One turn sends every row of this set to another row. A few are shown first. Where does it send the rows asked after them?
Rad: -11 1 -3 5 11 5 -4 1 0 -10 -14 17 -10 -2 13 -6 -11 11 -18 22 2 -3 3 -13
fop: -4 2 5 -2 15 8 -1 0 2 -16 -22 12 -3 -3 23 -3 -13 3 -15 9 12 7 2 -15
kis: 5 4 -8 -2 0 2 5 -7 7 -13 -7 6 17 8 -5 5 -7 -8 -21 -9 7 -4 21 -4
siru: 2 6 -13 -3 -1 8 7 -4 8 -13 -5 3 13 9 -7 3 -4 -5 -26 -7 2 3 26 -6
gemam: 4 5 -11 -1 1 6 0 -4 10 -15 -6 4 16 7 -9 3 -3 -5 -29 -1 5 0 23 -6
lobi: -16 8 1 4 5 15 7 10 1 -13 -16 6 -3 -6 19 -4 -16 1 -6 1 3 14 4 -20
Toduv: -13 6 -10 7 4 15 6 8 3 -11 -5 8 -10 -7 10 -1 -12 14 -9 16 -5 3 8 -18
zad: -9 4 5 3 12 6 -4 3 0 -14 -21 13 -2 -2 21 -5 -16 -1 -15 8 12 6 0 -15
Gise: -9 -3 9 3 12 7 -2 8 2 -14 -22 12 -1 -4 18 -5 -11 -2 -16 8 13 7 2 -17
todon: 1 -4 -13 2 -1 5 1 -9 12 -8 -7 2 18 6 -6 3 1 -3 -17 -4 3 -2 22 -3
fup: 1 5 -14 -4 -1 5 3 -3 9 -14 -4 3 15 7 -8 3 -2 -4 -27 -2 2 0 28 -8
sis: 0 3 -12 -2 -3 5 6 -4 12 -6 -8 7 16 7 -4 6 -1 -7 -17 -9 7 -2 25 -5
godu: -12 3 -6 6 9 2 -7 4 -2 -12 -11 15 -8 -1 15 -4 -12 9 -16 20 4 -6 2 -16
Puli: -8 1 -3 1 15 1 -4 -3 2 -15 -13 11 -7 -6 14 -1 -11 11 -15 21 6 -5 3 -17
Mon: -15 5 3 3 5 17 9 7 4 -11 -19 7 -3 -9 16 -5 -14 3 -8 5 1 17 6 -19
Lupa: 0 4 -13 2 -5 5 5 -3 9 -14 -3 3 18 4 -11 6 -6 -4 -20 -4 3 -4 23 -7
Bisiv: 1 -3 -13 3 -2 7 5 -8 11 -6 -6 1 15 7 -6 3 0 -4 -15 -8 3 0 22 -2
Bilib: 0 2 -13 1 -5 5 3 -2 14 -8 -6 6 19 4 -7 7 0 -6 -18 -4 6 -3 25 -8
lun: 2 4 -12 4 -3 7 1 -3 14 -7 -6 8 16 6 -10 6 -2 -7 -20 -3 8 -5 21 -4
zubif: -11 9 0 3 9 16 13 3 2 -13 -13 3 -7 -10 13 0 -17 6 -4 3 1 13 4 -18
Teto: -12 -5 -2 4 10 1 -5 7 -1 -9 -13 15 -9 -1 15 -5 -6 8 -18 19 5 -6 5 -15
sul: -19 6 -9 8 1 11 5 11 -1 -10 -6 8 -9 -6 13 -3 -13 10 -8 14 -4 2 7 -20
zimuz: -14 2 4 7 5 18 10 14 2 -9 -15 6 -5 -8 13 -3 -13 0 -8 2 3 14 4 -18
garer: 3 4 -11 1 -1 6 3 -6 11 -6 -7 9 14 9 -6 6 -2 -8 -19 -8 8 -3 21 -2
pugim: -17 4 -7 8 3 14 6 8 2 -9 -9 10 -9 -7 9 -4 -12 13 -10 17 -6 5 8 -18
Sabep: -17 0 -7 9 3 12 7 13 -1 -5 -5 10 -13 -4 9 -3 -8 10 -10 13 -4 1 9 -17
batal: 1 4 -10 -2 -3 4 7 -4 9 -14 -7 2 19 5 -6 5 -6 -6 -18 -10 4 0 25 -8
sugib: -14 6 -9 3 8 9 7 3 0 -11 -6 6 -12 -8 11 0 -12 15 -7 16 -4 0 8 -18
vaze: 4 3 -11 3 -1 3 2 -6 7 -13 -4 7 16 7 -10 5 -6 -5 -22 -4 5 -8 19 -4
Tis: 5 6 -10 -2 1 8 4 -5 9 -14 -7 5 14 9 -8 3 -5 -8 -28 -6 5 3 22 -4
tuda: 3 -4 -10 4 0 6 0 -9 13 -9 -8 2 18 6 -7 4 0 -5 -18 -4 6 0 20 -2
Fim: -5 5 6 0 16 9 1 -2 4 -17 -21 8 -3 -8 17 -1 -16 2 -12 8 12 8 -1 -17
Ren: 3 -2 -10 5 0 8 3 -9 11 -8 -8 2 17 7 -7 3 -1 -6 -16 -8 4 1 19 -2
mupo: -9 2 6 0 13 8 -1 1 1 -13 -24 15 -4 -3 20 -7 -13 2 -16 10 9 8 2 -14
rone: -11 7 1 2 6 18 9 8 5 -15 -16 4 -4 -9 17 -1 -15 4 -6 4 3 16 6 -20
Ronur: -7 2 -6 3 13 5 -5 1 1 -12 -11 15 -11 -1 16 -3 -11 12 -17 21 4 -5 3 -14

Sabep turns into -> Teto
gemam turns into -> Tis
And these:
lobi turns into -> sul
Fim turns into -> zubif
Ronur turns into -> fop
pugim turns into -> Rad
tuda turns into -> Ren
vaze turns into -> kis
lun turns into -> garer

